(in the rows, 128 means zero)
One turn sends every row of this set to another row. A few are shown first. Where does it send the rows asked after them?
rofum: [147 144 113 151 129 122 132 121 141  73 133 143 134 101]
ruge: [116  96 131 117 120 125 138  97 149 142 113 110 121 128]
kimev: [139 151 130 180 117 156 117 133 130 107 140 137 133  99]
rulu: [148 144 115 163 119 133 105 101 135  99 144 124 145 104]
duf: [138 124 135 124 119 138 149 124  88 147 104 115 107 101]
guno: [114 140 138 146  84 163 139 136 109 106 113 123 141 121]
kur: [127  99 148 127 131 148 147 117 158 158 113 118 123 124]
visi: [146 127 115 143 131 125 124 152 143 140 138 157 110 138]
Sozo: [162 136 135 115 118 143 127  95 140 120 128 107 167 123]
tosat: [118 160 158 118 124 141 130 118 153 130 154 129 112 130]
didot: [115 139 175 126 150 122 161 122 137 124 108 121 136 101]
rop: [138 115 141 116 129 130 176 128  97 125 108 126 111 113]
Tugi: [137 127 117 157 111 132 122 140 108 138 150 144 119 145]
kiba: [143 151 139 160 141 141 134 129 157  97 155 146 129 110]
Tosun: [104 138 172 147 131 140 140 127 129 142  99 112 138  94]
Datir: [153 106 104 150 110 126 125 128 121 125 134 137 147 148]
lofal: [173 121 106 132 135 116 135 141 127 124 129 150 133 135]
Maput: [110 128 150 122 135 106 148 106 133 110  91 112 145  98]
Rud: [143 155 120 107 121 130 136 144 142 102  92 140 121  98]
Zize: [115 137 156 135 126 121 128  97 113 135 101  98 147  95]

lofal goes to visi
kimev goes to rulu
guno goes to Sozo
And these:
didot goes to Tosun
ruge goes to rop

One turn sends every row of this set to another row. A few are shown first. Where does it send the rows asked after them?
pige: [180 123 139 112 125 129 123 133  97 125 124 123 153 128 138 110]
fopuz: [119 115 148  96 141 115 129 112 130 136 105 150 100 108 124 107]
befi: [121 113 164 105 120 135 147 127 130 129 132  89  93 119 135 129]
Peti: [102 133 103 112 152 136 125 112 136 118 129 132 170 131 131 143]
Rufe: [103 147 137 132 110 130 127 132 134 128 128 133  76 135 135 136]
Dobet: [102 146 136 129 109 127 129 134 132 127 124 138  76 138 134 137]
nodi: [146 117  99 140 134 122 113 124 143 126 112 141 153 127 142 163]
tez: [180 125 140 113 126 130 121 131 100 125 126 125 154 126 137 107]
Vupa: [145 119 109 147 128 133 116 129 146 124 128 115 151 128 146 170]
melik: [103 133 114 119 147 147 127 115 142 117 142 108 168 130 135 147]
Samuv: [119 106 151  93 118 121 156 134 121 135 110 104  97 129 131 132]
gul: [143 121 157 143 129 148 152 136 139 103 140 122 114 127 102  91]
zov: [136 114 145 131 118 136 168 148 128 107 118 124 117 145 101 102]
baris: [180 126 142 114 126 132 119 130  99 124 129 124 153 124 138 107]
sudu: [100 131 102 111 148 138 133 118 133 119 127 122 169 138 133 147]
Sesu: [101 131 108 114 144 144 133 121 135 118 134 111 169 138 135 150]
boz: [179 124 141 113 124 130 124 133  99 124 128 120 154 128 140 110]
lubip: [145 116 102 140 129 126 120 131 142 127 116 125 154 132 144 170]
pura: [141 117 154 139 121 146 164 144 134 104 133 114 114 139 103 101]
rapud: [180 126 143 115 127 133 120 130 100 122 131 120 153 124 138 108]
Latuk: [179 124 142 115 124 133 122 133  99 123 130 117 154 125 139 110]
bef: [104 148 139 134 115 130 123 129 137 126 132 136  76 132 135 134]
Zisus: [145 122 104 143 141 125 104 118 149 126 121 144 153 120 141 158]
bemi: [142 123 153 139 136 142 148 130 138 106 130 143 115 124  99  84]
ruv: [123 118 172 110 134 138 128 114 137 129 141 104  93 102 134 115]
tulu: [103 147 136 131 115 124 123 128 136 128 124 148  76 133 132 130]
vobo: [104 137 114 120 151 146 122 110 143 115 144 118 168 126 133 142]
sofaf: [103 138 108 118 155 140 119 109 142 117 135 130 168 127 132 138]
bes: [138 115 139 128 125 129 165 141 127 108 111 143 117 141  98  96]
Vup: [105 149 138 133 116 129 120 127 137 128 129 143  77 131 132 131]
Zudif: [116 109 142  88 128 110 148 125 120 138  96 134  99 124 127 120]
lebib: [148 124 110 150 141 132 101 119 152 124 131 131 152 116 143 158]
gupib: [148 122 113 150 135 137 108 124 153 123 136 118 151 121 146 164]
niku: [140 119 144 134 134 132 153 135 132 107 117 154 116 130  97  86]
vis: [123 119 162 106 144 128 119 105 139 132 128 134  96  97 127 104]
vifuf: [102 147 133 130 113 124 127 131 133 129 120 144  76 136 132 133]

Vupa goes to gupib
baris goes to tez
Vup goes to tulu
And these:
ruv goes to vis
zov goes to pura
sudu goes to Sesu

One turn sends every row of this set to another row. A few are shown first. Where does it send the rows asked after them?
lazed: [135 129 134 146 121 103 164 149 167 106 145 147 139 131 127]
Vitig: [110 131 146  79 127 137 143 176 175 141 137 129 125 127 132]
razo: [124 128 116 132 120 157 108 160 171 119 105 156 141 142 123]
vaf: [102 126 156  80 133 168 114 159 143 118 147 162 166 143 119]
nakuf: [111  92 151 126 120 125 140 138 135 120 143 130 192 134  90]
ratav: [106 101 165 108 112 142  96 169 164 131  96 120 173 138 132]
dom: [128 127 145  98 135 140 159 177 126 127 146 144 131 115 137]
rap: [ 97  94 146 138 121  93 116 156 162 128 121 121 156 115 117]
Kudis: [145 116 148 123 118 106 115 147 137  98 147 146 185 151 143]
Rek: [124 138 134 124 128 129 103 148 178  95 145 154 165 162 141]
nika: [115 123 183 142 116 141 166 149 133 108 139 144 136 112 144]
fose: [ 97 132 179 103 131 135 135 155 140 130 113 103 182 148 112]
zuko: [154 123 127 117 100 165 130 153 145 133 133 115 165 140 131]
pef: [134 105 178 134 112 143 139 161 138 100 145 173 159 142 153]
gise: [ 97 133 162  88 130 159 123 168 137 127 144 170 165 126 115]
dami: [125 132 133 147 118 102 152 143 165  99 140 146 138 150 113]
Sigo: [126 132 160 128 131 120 125 182 153 149 134 110 178 160 135]
vot: [124 142 185 136 124 150 141 162 126  99 137 144 134 126 146]
Gok: [134 120 176 139 108 144 128 161 130 100 139 171 164 144 149]
zogi: [129 133 149  85 124 144 161 169 178 142 154 144 142 127 131]
vog: [122 136 174 125 125 143 134 178 157 156 123 107 167 156 124]
vanen: [104 117 189 113 110 163 122 123 164 112 142 134 161 127  99]
val: [120  93 132 130 120 121 163 148 176 132 105 146 174 132 110]
vosa: [128 143 132 106 113 154 130 152 176 122 113 147 113 126 116]
Siro: [123 118 132 121 123 166 106 144 179 114 110 156 159 148 104]
gebek: [131 124 147 103 131 139 170 170 135 125 157 141 138 116 143]
tik: [161 133 140 128 102 161 133 161 138 122 132 126 171 148 124]
Dat: [123 105 160 130 105 131 152 160 179 129 110 111 188 121 105]
tulom: [ 75 118 169 112 133 116 141 136 184 127 129 123 160 133 105]
Momes: [107  93 175 113 117 137 104 164 166 132  97 119 179 144 132]
bizu: [ 78 118 168 107 136 121 153 138 186 128 129 131 157 124 109]
Rumuv: [ 96 116 194 102 119 145 123 125 148 112 156 124 160 126 112]
rirug: [139 106 140 107 117 115 121 131 150  87 156 159 169 150 139]
Keteb: [ 93  89 184 105 123 128 118 117 146 128 120 123 152 131 125]
Zemup: [123 104 180 109 138 129 125 153 175  99 123 151 133 125 167]
leno: [102 113 141  93 130 102 109 161 144 102 116 115 144 116 141]
mupe: [104 101 145 114 118 102 104 147 144  94 106 127 149 111 138]
Dazu: [106  96 155 124 123 120 143 147 131 124 132 128 192 126  92]
Tivi: [128 126 131 110 135 136 104 141 182  97 148 156 168 159 137]
futer: [105 135 162  80 137 162 114 163 151 117 140 166 166 133 119]
felu: [154 131 135 127  99 165 127 158 141 129 138 131 179 140 130]
supi: [116 112 170 105 137 128 130 149 174  98 120 152 113 127 157]
tugu: [117  88 149 137 112 131 170 137 166 126 105 157 160 124 115]
Komu: [129 118 175 133 113 108 135 145 142 128 107  96 142 122 137]
zab: [109 113 166 106 130 130 120 151 174 106 121 159 116 120 162]
Lide: [125 113 170 127 108 113 133 140 148 130 108  92 145 113 130]
mel: [132 123 130 148 113 106 161 147 156 108 148 144 136 141 127]
dabif: [136 142 130 101 112 160 131 138 179 122 120 144 125 126 116]

razo goes to rirug
Dat goes to rap
And these:
Tivi goes to Gok
vaf goes to tik
Vitig goes to Siro
vanen goes to Sigo
dami goes to Zemup
val goes to mupe
dabif goes to Rek
Lide goes to tulom
futer goes to felu
Komu goes to bizu

